In the rows, 128 means zero.
The rows below fall into families. The same turns and mirrors carry the whole set onto itself and the rows of a family onto each other. For each named row, which other rows are in its family? Write them in the order they are listed.
These 32 rows form 8 families of 4 rows each.
fod: [116 126 126 147 136 132 126 107 139 102 133 108 123 152  79 117 116]
Tofum: [131 153 150 112  83 121 114 131 134 107 130 138 123 139 163 115 121]
Migir: [132 137 152 126  99 130 121 132 142 100 122 145 114 137 174 110 110]
peto: [135 151 153 118  93 135 112 138 149 104 119 135 117 133 158 103 118]
lidip: [131 130 146 153 143 124 134  99 144 106 130 112 110 157  89 118 118]
Lusos: [132 136 148 127  93 124 115 141 145  96 122 147 115 143 171 114 116]
kanu: [126 132 119 127 114 126 102 126 119 120 136  93 107 128 169 136 115]
Sevaf: [122 104 141 143 128 103 138 130 121 124 134 152 120 142  96  99 156]
bog: [129 119 142 147 140 134 121  96 127 108 136 119 119 160  77 115 129]
Niviv: [117 136 115 116 126 117 118 120 126 127 148  86 108 135 159 136 114]
Buler: [121 128 103 116 114 132 109 119 112 123 144  95 121 128 158 134 121]
tidu: [131 143 145 105 101 135 105 132 141 108 125 136 114 130 166  99 112]
nogib: [134 148 145 117  88 129 118 131 152 104 118 142 115 133 162 108 115]
difo: [130 126 149 144 144 129 130 106 138 103 130 107 105 152  82 116 118]
mut: [122 133 114 109 116 131 102 131 126 135 146  98 127 134 160 129 112]
vok: [126 131 114 127 122 131 108 129 106 112 143  93 118 135 161 142 112]
lefa: [120  94 136 129 119 113 130 122 118 126 124 147 119 155 105  99 168]
kabu: [123 138 141 143 144 130 128 108 135 116 121 111 108 153  77 118 131]
Vug: [130  89 142 142 112 116 137 132 121 121 125 147 124 130 107  92 154]
gib: [136 146 134 112  91 125 116 140 140  96 124 134 121 148 171 115 118]
kura: [111 127 107 117 111 127 102 126 114 128 146  92 123 136 158 131 121]
depi: [142 135 154 101  91 125 123 125 135 102 120 139 112 144 166 103 122]
sagu: [124 124 139 152 132 118 145 102 133 102 123 112 112 156  80 121 122]
pum: [132 116 131 154 149 124 119 105 131 100 129 113 110 158  86 108 122]
Binar: [127  88 137 143 121 111 150 118 118 109 130 136 116 146 107 102 163]
Mavid: [131 137 140 144 148 132 121 101 128 114 131 113 110 154  78 122 130]
fuvaz: [122 100 138 134 119 105 128 124 121 126 130 158 117 155 107 100 163]
Gozu: [118 142 123 123 112 131 102 118 120 120 154  94 114 128 163 136 126]
von: [129  89 133 135 124 102 144 122 107 117 133 144 124 150 113  97 157]
Nekon: [122  85 137 129 120 103 139 130 116 121 134 147 120 151 108 100 155]
katag: [139  93 134 146 127 101 135 135 123 121 125 146 122 153 102  97 150]
Tuze: [122 128 111 121 123 132 118 126 110 117 147  99 126 138 166 139 109]

The rest of the family of Niviv: fod, Vug, depi
The rest of the family of Tofum: pum, Gozu, katag
The rest of the family of difo: Buler, nogib, Nekon
The rest of the family of gib: kanu, Sevaf, bog

